((129, 129, 105, 105, 120), (129, 138, 129, 109, 130), (137, 154, 149, 125, 110)) yields 125
((148, 153, 108, 107), (127, 129, 130, 123)) yields 130
(112, 120, 154, 158, 149) yields 158
((133, 112, 123, 127), (134, 107, 126, 122), (120, 136, 114, 150)) yields 114
(143, 126, 111, 139, 100, 156, 142) yields 156
(131, 133, 110, 124, 100, 133, 136) yields 133
---
[124 132 154 131 135 123] >> 154, 135

[[110 110 153 109 151 109 110]
 [125 125 139 124 138 124 125]
 [115 116 147 115 147 115 115]] >> 153, 151

[135 120 152 106 125] >> 152, 135

[137 150 135 126 123 118] >> 150, 137

[141 106 121 119 138] >> 141, 138

[142 150 112 146 145] >> 150, 146

[130 151 126 136 107 107] >> 151, 136
---
Input:
[[142 143 109 143 110 106 110]
 [107 102 157 104 156 156 155]
 [110 107 150 106 152 154 152]]
Output: 110, 110

Input: [109 101 150 108]
Output: 108, 109

Input: [155 124 139 155]
Output: 155, 155

Input: [152 118 110 136]
Output: 136, 152

Input: [149 103 127 122 118 123]
Output: 123, 149

Input: [108 103 150 148]
Output: 148, 108

Input: [151 104 149 105 101 102]
Output: 102, 151

Input: [100 147 110 108 144]
Output: 144, 100
---
[101 153 156 106] ans = 156
[119 130 122 139 126 103 135] ans = 122
[127 143 121 142 141 107 118] ans = 121
[109 105 143 145] ans = 143
[151 105 101 151] ans = 101
[150 110 146 147 111 113] ans = 146
---
[[105 145 109 107 144 141]
 [108 146 114 108 145 142]] value 108

[[148 134 129 131 136]
 [128 135 134 133 147]
 [130 133 130 133 152]] value 128

[[120 155 114 158 107]
 [120 137 152 120 135]] value 120

[[106 109 125 110 126 111 128]
 [129 119 146 132 153 117 130]] value 129

[[136 122 132 103 153]
 [129 110 110 137 133]] value 129

[[128 133 135 120]
 [128 134 136 113]
 [131 135 138 107]] value 128
---
[[114 131 107 145]
 [107 113 119 130]
 [115 118 136 132]] out 130

[[148 155 106 108]
 [107 107 144 144]] out 144

[[128 126 150 119 132 139 117]
 [105 141 119 106 132 126 158]] out 158

[[130 156 141 126 129 123 128]
 [131 143 142 126 129 122 129]] out 129

[[126 126 126 127 133 132 119]
 [135 143 138 128 125 128 126]
 [156 147 141 113 132 140 113]] out 126

[[129 112 157 126 118 128]
 [106 104 131 116 111 146]
 [114 103 134 126 123 131]] out 146

[[103 113 125 117 115 112 126]
 [128 121 134 110 138 125 133]
 [118  99 126 139 119 110 130]] out 133
---
105,106,106,150
141,140,140,115
118,118,119,138
==> 150, 105

116,138,145,125,153 ==> 153, 116

122,121,134,101,143,117 ==> 143, 101

98,138,140,138
128,147,151,145
119,125,147,148
==> 151, 98

129,141,155,142,98,131 ==> 155, 98

100,106,115,142 ==> 142, 100

112,147,102,132,117,124 ==> 147, 102

153,148,141,106,115,99,108 ==> 153, 99
---
[[137, 136, 146, 143, 141], [139, 130, 128, 104, 146], [124, 117, 121, 113, 123]] 123
[[135, 133, 136, 137, 148, 109], [138, 140, 126, 143, 149, 102], [141, 135, 126, 139, 150, 104]] 104
[[153, 100, 142, 118, 155, 120], [143, 141, 128, 128, 117, 143], [111, 154, 155, 135, 131, 147]] 147
[[146, 146, 117, 118], [129, 129, 132, 132], [109, 109, 149, 149]] 149
[[117, 124, 136, 123, 134], [130, 109, 137, 114, 138], [147, 113, 142, 109, 157]] 157
[[151, 150, 109, 103, 148], [111, 111, 142, 147, 112], [145, 145, 114, 110, 143]] 143
[[124, 102, 134, 121, 136, 130, 130], [131, 105, 140, 117, 139, 131, 123], [123, 109, 129, 118, 131, 133, 135]] 135
---
[[124 124 145 106 128 125 144]
 [117 150 116 143 112 117 125]
 [125 137 143 113 130 121 131]] >> 125

[[111 117 127 134]
 [123 134 136 156]
 [106 128 141 127]] >> 106

[[111 113 139 129 119 149 120]
 [121 108 123 135 129 149 151]
 [130 122 138 116 127 108 152]] >> 130

[[133 134 102 122 124 118]
 [134 131 103 131 126 113]
 [134 125 107 138 128 111]] >> 134

[[132 132 121 135 151]
 [126 124 128 123 107]
 [130 131 123 135 151]] >> 130

[[108 125 124 138 142]
 [128 127 156 134 141]
 [130 142 133 143 144]] >> 130

[[135 132 131 133 135]
 [143 130 119 140 155]
 [122 126 131 121 117]] >> 122

[[121 100 147 121 108]
 [134 152 106 121 143]
 [129 150 110 125 138]] >> 129

[[135 118 121 126 153]
 [132 108 110 126 142]
 [134 111 114 126 145]] >> 134
